In the rows, 128 means zero.
One turn sends every row of this set to another row. A few are shown first. Where does it send the rows asked after them?
tobeb: [126 110 118 125 126  92 137 143 109 125 124 146 122 159 143]
dezi: [126 116 123 113 135  99 134 138  97 128 122 153 114 159 138]
fasit: [130 159 137 135 121 145 150 108  83 150 118 116 128 114 112]
nedo: [130 120 116 113 123  95 133 139 110 119 119 142 127 157 142]
vamib: [123 152 134 139 117 145 134  99  73 155 117 113 122 116 114]
Musa: [102 118 141 131 130 135 101 149 135 158 127 144 124 103 119]
nolel: [101 137 153 166 115 161 121 118 106 130 106 113 132 129 131]
rusap: [139 106 142 155 130 132 108 110 158 122 141 102 110 105 102]
kug: [128 161 133 135 113 143 135  95  84 146 114 111 126 120 115]
Ruk: [130 100 131 146 123  91 120 123 134 102 131 127 135 157 149]
zivol: [134  92 129 155 128  97 124 126 131 101 135 125 123 159 142]
mon: [103 126 135 126 138 142  97 140 136 151 121 132 120  99 126]
Lanit: [ 99 139 148 167 130 144 116 111  93 147 112 135 123 120 140]
terir: [127 137 146 164 114 141 122  76 104 129 134  97 134 117 117]
fase: [129  94 135 148 126 101 113 130 124  95 135 110 134 156 143]
robi: [126 135 141 177 120 136 112  83 103 127 132  91 110 122 119]
visov: [145 126 119  98 136 135 109 115 111 134 126 116 110 101  86]
muve: [163 114 121 126 135 120 107 110 134 111 131 100 104 103  92]
pabi: [130 127 154 157 115 139 120  79  93 131 138  87 130 118 115]
zon: [102 137 152 173 113 154 125 106 101 146 112 123 127 123 132]
forin: [145 136 122  99 141 135 114 112 120 140 128 112 108  93  98]
muk: [150 114 117 126 128  94 131 108 106 109 146 109 101 157 119]
fiko: [126 132 141 168 119 149 120  77  93 124 126  92 124 119 114]
mazag: [115  97 130 158 133 100 121 125 129 109 144 129 119 161 141]
som: [126 127 116  99 136 122 101 148 111 144 120 140 121 102 111]
bogo: [155 117 111 122 122  85 133 109 114 106 140 113 126 155 126]
nor: [116 101 136 141 137 125  92 137 158 131 136 120 116 108 133]
tob: [159 111 123 115 141 118 107 111 144 119 141  97 102 106 104]
perun: [105 141 154 157 111 154 123 103 103 144 109 124 141 125 135]
der: [135 152 135 133 124 143 126  94  71 148 111 114 106 121 116]
lub: [159 114 123 119 130  81 140 119 102 115 145 111 124 144 125]
mipen: [128 123 116  92 143 125 111 144 124 143 119 136 110 109 116]
gofa: [124 123 121 126 130 104 140 154 113 117 116 141 126 154 140]
Didov: [120 101 145 158 129 121  98 143 156 138 131 127 119 108 125]
kesi: [133 108 141 145 133 139  95 109 152 131 144  94 110  97 114]
vuz: [152 106 109 121 130  87 131 116 101 105 140 115 120 152 123]

gofa -> fasit
robi -> mazag
mon -> mipen
Now find these:
vamib -> vuz
Ruk -> perun
rusap -> Didov

One turn sends every row of this set to another row. A few are shown first. Where does it send the rows asked after them?
vebok: [139 133  97 134 144 130 131 157  90 168 152 144 140  98 112 130 128  91
 129 109]
pif: [ 85 157  88 164 157 127 138 165 134 131 145 147 129 130 120 123 160 133
 126 129]
Lidu: [114 160 155 118 144 125  86 135  96 166 160 136 126  94  86 104 154 121
 125 136]
pilu: [120 158 104 146 147 123  95 172 163 144 149 125 124 118 108 125 153 121
 123 145]
zased: [122 181 133 144 161 137  99 158  68 168 136 140 136 168 131 107 175 122
 127 151]
tifa: [120 164 130 147 145 126 130 143 110 133 156 159 132 168  99 138 157  92
 101 179]
musaf: [ 92 152 123 129 179 116 120 178  49 166 152 139 130 124 119 119 157 107
 126 114]
Zit: [105 163 138 120 151  81 120 154  72 151 155 117 110 137 114 158 156 144
 127 134]
nulu: [126 157 102 186 158 125 101 154 134 134 149 128 134 111 112 112 150 112
 133 155]
rogig: [133 176 142 144 116 128 116 142 139 147 171 156 127 145 122 101 128 101
 140 137]
pofet: [123 156 146 137 158 121 144 178 114 133 162 174 144 131 138  96 117 105
 121 140]
gera: [119 150 117 135 151  80 161 135  87 144 150 102 130 142 122 105 169 133
 136 140]
demu: [112 164 132 117 158 129 131 149  76 210 146 119 123 117 103 109 153 105
 127 128]
meker: [109 151 135 135 165 150  92 141  89 180 164 139 133 112 148  97 135 103
 142 127]
nop: [132 149 154 117 151 127 131 131 113 147 154 130 126 194 109 118 148 103
 120 138]
dokom: [161 138 120 149 131 153 120 133  99 170 134 130 124 131 101 112 143  94
 117 139]
zapa: [109 142 113 130 159 113 131 139  84 147 141  99 113 142 152  97 160 100
 151 114]
Gosis: [111 181 140 145 161 110 129 179  99 141 185 152 139 127 145 147 121 120
 111 127]
sika: [ 88 177 122 161 156 122 128 138  93 148 165 147  95 116 114 129 159 136
 135 176]
nopa: [133 161 129 126 166 104 115 185  79 136 162 119 122 145 140 158 138 114
  94 133]
narav: [109 129 135 143 159  87 156 155  99 128 172 132 104 124 131 144 164 107
 125 156]
kala: [119 160 113 120 151 121 152 159 164 127 151 136 128 143 129 111 147 112
 122 134]
sok: [ 91 160 133 106 162 127 130 157  47 170 157 133 122 114 117 123 145 121
 139 133]
murir: [116 161 130 132 145  93 125 137 124 112 164 141 129 122 120 149 152 128
  95 163]
Zili: [122 169 139 124 182 146  89 117  99 155 151 158 128 150 147 113 149 113
 118 150]
vokes: [115 154 133 103 145 122  93 146 149 172 147 134 114 122 101 121 158 134
 127 154]
kevi: [146 157 126 139 147 147 116 143 132 164 138 121 130 146 123  78 134 126
 153 140]
bafo: [121 159  99 175 169 120 140 161  61 161 161 141 106 131  94 127 159 108
 135 147]
Zupe: [110 170 117 143 169 135  96 143  90 172 134 118 123 148 157  97 177 105
 137 138]
Vis: [137 161 130 134 148 133 125 128 138 163 150 154 142 133 129  91 130 112
 164 123]
mulu: [141 138 111 118 161 110 117 173  89 132 144 124 122 134 105 137 140 104
  76 137]
Ril: [ 98 138 139 131 145  94 146 136 127 116 174 131 116 133 109 142 144 134
 106 141]
rafi: [137 139 114 112 153 119 107 161  79 143 145  96 129 136 101 153 124 130
 134 128]

murir -> kevi
vokes -> zapa
Now find these:
Lidu -> gera
Ril -> Vis
rogig -> demu
meker -> Zit
mulu -> nulu
Zupe -> nopa
nop -> vebok
bafo -> tifa
rafi -> pif

One turn sends every row of this set to another row. A few are shown first. Where does it send the rows asked after them?
Ninez: [126 145 146 115 113 123 145  64 167 137 138 123 168 138 115 140  88 138
 158]
vapov: [109 101  89 108 125 186 126  74 163 112 120 127 129 155 122 164 129 140
 152]
lumul: [134  93  85 131  82 170 110  96 159  91 110 120 174 161 129 149 116 132
 165]
bafi: [107 137 140 165 144 133 116  68 165 118 121 122 143 120 127 140  98 126
 128]
vup: [120 119 107 143 106 123 166  75 146 141 106 128 170 151 120 138  99 145
 121]
pelig: [154 137  85 121 127 135 140  98 166 116 146 150 135 156 117 137 115 133
 133]
kikif: [110 112  91 109  81 138 127 117 149 135 142 111 134 150  85 168 101 107
 154]
bogam: [113 143 153 130 108 129 125  99 162 151 150 135 172 142 102 139 108 114
 164]
fazab: [135 125  92 145 135 152 124  79 161 131  81 119 162 111 117 171 100 132
 181]
tipek: [120 126  91 161 118 150  93  83 177 113 134 130 196 129 132 176 102 140
 163]
dod: [129 129  88 100 132 130 110  97 151 124 125 137 137 160 102 178 101 158
 194]
Sebo: [137 137 110 122 109 142 107  93 174 112 125 111 123 175  86 163  72 122
 139]
sefik: [138 148 116 149 117 137  95 111 154 123 152 139 161 163 129 132  92 108
 124]
tise: [ 90 120 121 158 127 138 126  99 156 141 140 161 146 133 115 146 135 126
 132]
Bado: [133 148 112 125 116 156 129  74 124 143 100 128 138 147 126 126  81 119
 134]
dedef: [132 156 127 107 111 149 131  76 161 137 148 134 146 146  99 128 105 121
 172]
Kon: [142 127  85 118 113 157 100 103 140 148 116 149 174 142 141 185  89 120
 167]
kib: [110 108 126 178 129 158 116  97 139 114 106 117 132 136 136 155 129 122
 139]
Keda: [ 86 118 102 133 115 129  94 102 144 137 135 143 168 159  99 178 113 154
 187]
nifes: [112  76 115 114 101 165 118  81 145 113 101 132 158 139 156 174 113 139
 158]
tiso: [ 97 164 109 134 135 149 121 106 137  99 113 138 182 131 143 172 104 126
 165]
dimo: [108  92  98 140  96 165 122 126 155 136 109 117 169 175 102 163 129 114
 146]
Mobit: [112 117 101 129 116 111 127  85 154 122 107 109 176 157  99 172  92 170
 184]
kip: [107 167 104 132 128 150 132 101 136  98 100 126 188 136 138 164  96 128
 166]
fug: [146 122  98 156 118 165 103 102 150  88 144 120 139 166 149 150 115 127
 132]
Ralab: [140 110 110 143 107 155 133  89 120 123  99 113 146 163 157 157  92 130
 125]
kuzik: [ 96 121 139 135 120 144  92  94 167 128 131 133 119 157  93 182  87 119
 136]
vukil: [ 99  97 113 122  97 113 127 100 170 119 157 109 147 137 109 186  95 127
 139]
Buk: [ 99 123 127 133  93 146 115  66 156 130 108 109 144 168  93 168  66 137
 128]
duli: [128  81 117 122 127 131 137  99 181 108 119 108 166 159 135 186 109 144
 132]
vep: [133  80 117 137 119 146 111 120 170  97 103 124 152 136 133 170 129 119
 170]
Kipot: [119 171 102 126 138 146 124 114 143  95 107 132 177 138 138 168 100 120
 168]
kef: [ 95 108  93 109  96 143 142  68 159 117 134 101 124 130  94 170  96 137
 153]

Ralab -> kib
tise -> pelig
Keda -> dod
Now find these:
Bado -> bafi
kef -> vukil
duli -> dimo
tipek -> Kon
Buk -> kuzik
Kipot -> kip
vep -> lumul
Ninez -> bogam

One turn sends every row of this set to another row. A few are shown first. Where does it send the rows asked after them?
tuto: [142 129 125  80 136 143 112 128  94 136  88 114 150  97 149 131 124 129
 120 155 148 133 127 114 114 114 145 122 120 105 110 132 123 125 143 111]
loni: [117 130 140 109 145 146  83 126 118 121 120 139 141 115 152 122 131 125
 127 125 136 145 123 140 116  82  95 131 142 106 124 131 125 116 110 156]
dur: [108 182 128 121 152 113 147 119 130 111 136  92  82 158 136 120 119 120
 108 136 163 110 132 159 128 109 134 123 107 106 122 127 128 130 121 121]
Nibe: [118 158 165 108 143 149 159 123 145 113 117 112  80 144 126 126 119 132
 108 148 160 109 134 148 113 110 154 131 108 110 156 125 154 101 136 114]
tesod: [134 165 126 136 111 138 130  97 100 145 107 111 130 106 117 120 103 136
 131 111 119 140 143 175 106 115 180 110 147 155  98 136 128 108 134 126]
baz: [127 120 110 110 137 155 164 159  96 129 129 138 115 129 120 149 109 142
 110 166 151 130 154 144 124 126 167 118 134 130 127 112 138 141  84 121]
lagu: [141 158 121 139 102 141 126 138 146 106  91  97 120 106 129 139 113 132
 134 134 129 136 144 112 109 165  99  91 159 100 122  98 139 140 130 145]
nibik: [165 140 136 113  98 134 154 119 134 113  93 117 118 119 114 135 114 129
 138 132 124 153 146 129 114 141 106  97 155 111 115  90 161 117 119 169]
lum: [123 162 133 130 145 112 146 132 138 119 102  93  86 159 152 142 103 152
 103 142 157 104 115 150 119 123 124 127 126 125 167 144 130 104 123 118]
sugu: [135 118 143 119 141 166 115  97  94 112  94 116 104 137 147 137 118 120
  83 144 137 144 126 104  99 108 121 136 166 128 114 147 115 144 134 141]
gakev: [116 157 141 141 121 154 104 101 121 123  92 105 111 124 106 148 134 167
 126 118 106 132 125 147 126 114 166 120 165 149  95 138 168 131 128 133]
Mesur: [126 125 113 143 126 148 125 128 116  96 123 140  83 120 127 142 131 136
 102 163 127 113 119 142 119 138 153 140 177 111 159 113 112 131  89 110]
sugop: [140 137 125 129  96 138 144 103 121 112 128 113 120 116 116 126 103 106
 132 116 127 133 152 128 112 163  87  95 140 115 109  90 138 128 146 144]
sotid: [128 126 112 139 148 126 129 161 107 134 166 135 110 139 138 128 127 128
 122 133 108 107 137 121 143 122 128 131 141 126 126 103 120 103  94 109]
sagi: [102 163 116 149 112 170  96 106 138 147 116 106 116 100 148 136 119 135
 133  95 120 126 130 148 140 132 155 115 137 153 114 145 142 111 120 139]

baz -> Mesur
tuto -> sugu
lum -> dur
Now find these:
nibik -> lagu
sagi -> tesod

